[ 16  94 -14 -16 -24   2]  R
[  9 -81  25  38  31  67]  B
[ 40  75  12  11 -11  43]  M
[ 33  87   3   0 -19  23]  L
[-9 62 48  3  0 67]  X
[ 44  79 -15   4 -21  11]  A
perm: [67 -9 62 48  3  0] : X
size: [  9 -81  25  38  31  67] : 6

[-34  17  55 -16]  W
[ 17  42 -84 -35]  V
[-34  17  42 -84]  G
both W V:  : [17]
loc: [55] : W, 3
perm: [-84  42  17 -34] : G

[ -5 -95 -45 -24 -20  64 -17 -24  43 -77  39 -41  74  29   5 -63 -68  91
 -10  96 -84 -32 -96  36 -46 -39 -58  16  77  93 -27 -41  63 -95 -30   9
  34  25 -91 -94 -46 -50   6 -69   1 -26 -50 -55  17  90  55 -22 -65  90
   4 -63 -67 -51 -81 -68 -96 -14]  C
[-69   3  22 -34 -43  17 -50  21  95 -48  75 -77 -25 -30 -91  67  -9  -5
 -16 -53  13  59  -6  32 -47 -18 -77  -4 -34   6 -53  69 -56 -39  76  13
 -12  87  10 -94 -26   1  64 -84 -47 -33 -55 -67  43 -26 -83  83  23  35
 -17 -91  66  48  82  -8 -75  72]  T
[-84  64 -63 -17   4  91 -10 -14 -91  90  25 -26 -96   1 -69 -50 -41  36
 -46 -46  93 -41 -45 -32  43  55  90 -39 -27 -65  63 -95 -81   9 -50  95
 -77 -22   5 -94 -54 -67 -51 -24 -68  -5 -30   6  29  74 -24 -58  39 -96
 -63 -20  17  96 -68 -95  34  77]  H
perm: [ 77  34 -95 -68  96  17 -20 -63 -96  39 -58 -24  74  29   6 -30  -5 -68
 -24 -51 -67 -54 -94   5 -22 -77  95 -50   9 -81 -95  63 -65 -27 -39  90
  55  43 -32 -45 -41  93 -46 -46  36 -41 -50 -69   1 -96 -26  25  90 -91
 -14 -10  91   4 -17 -63  64 -84] : H
size: [-84  64 -63 -17   4  91 -10 -14 -91  90  25 -26 -96   1 -69 -50 -41  36
 -46 -46  93 -41 -45 -32  43  55  90 -39 -27 -65  63 -95 -81   9 -50  95
 -77 -22   5 -94 -54 -67 -51 -24 -68  -5 -30   6  29  74] : 50
loc: [-6] : T, 23
q: [ -5 -95 -45 -24 -20  64 -17 -24  43 -77  39 -41  74  29   5 -63 -68  91
 -10  96 -84 -32 -96  36 -46 -39 -58  16  77  93 -27 -41  63 -95 -30   9
  34  25 -91 -94 -46 -50   6 -69   1 -26 -50 -55  17  90  55 -22 -65  90
   4 -63 -67 -51 -81 -68 -96 -14] : C

[-40 -29  -8  40 -21 -32] = Vufa
[ 22 -17  -3 -71 -69  -4] = loned
[-31 -38  16  24 -34 -38] = fufum
[ 18 -94  -8 -55   5 -71] = Rik
[ 22  -5  -2 -71 -75   5] = pepas
[-27 -73 -10  25  34 -71] = Zurok
[-33  28  -5  26 -75  18] = Muk
[ 24 -31  -3 -69 -54 -14] = zafif
[ -5 -90  -9  -8  62 -81] = mipin
[-41  45  -7  38 -42  17] = sov
loc: [-54] : zafif, 5
size: [ 22 -17  -3 -71 -69] : 5
perm: [-38 -31 -38  16  24 -34] : fufum
loc: [17] : sov, 6
size: [-27 -73 -10  25  34] : 5

[  2  -6   1   6   5   7   8  -7   7  -2   3   1  -3 -11   6   1  13  -8
  -6  -3  -4   1   0   4 -18   0] : deso
[  3  -9   1  10   8  10  13 -11   9  -2   6   2  -4 -17  10   2  21 -10
  -8  -4  -7   0   0   7 -27   0] : zuf
[ 12   9  -8  15  14   9   8  12   8  -2  20   4  29 -22   0  30  -1  -9
   2  20  18 -10  -3  25 -21   0] : Kopo
[-35 -27  23 -48 -45 -22 -22 -36 -28   8 -59 -11 -91  68  -2 -91   5  30
  -7 -59 -54  32   8 -76  63  -1] : Dobug
[ 18   0  10 -15 -59  31 -34   1 -49   6   5 -26 -32 -28 -28  24 -37  -5
   2  -8 -19   3  14  18  48  18] : Doru
[-24   1 -13  17  76 -40  44  53  62  -7  -6  33  40  36  36 -32  48   4
  -2  21  24  -3 -18 -23 -61 -24] : Lim
[ -3   5  -1  -5  -5  -7  -8   6  -5   1  -4  -1   3   9  -7  -1 -12   7
   5   3   4  -1   0  -5  15   0] : guga
q: [  2  -6   1   6   5   7   8  -7   7  -2   3   1  -3 -11   6   1  13  -8
  -6  -3  -4   1   0   4 -18   0] : deso

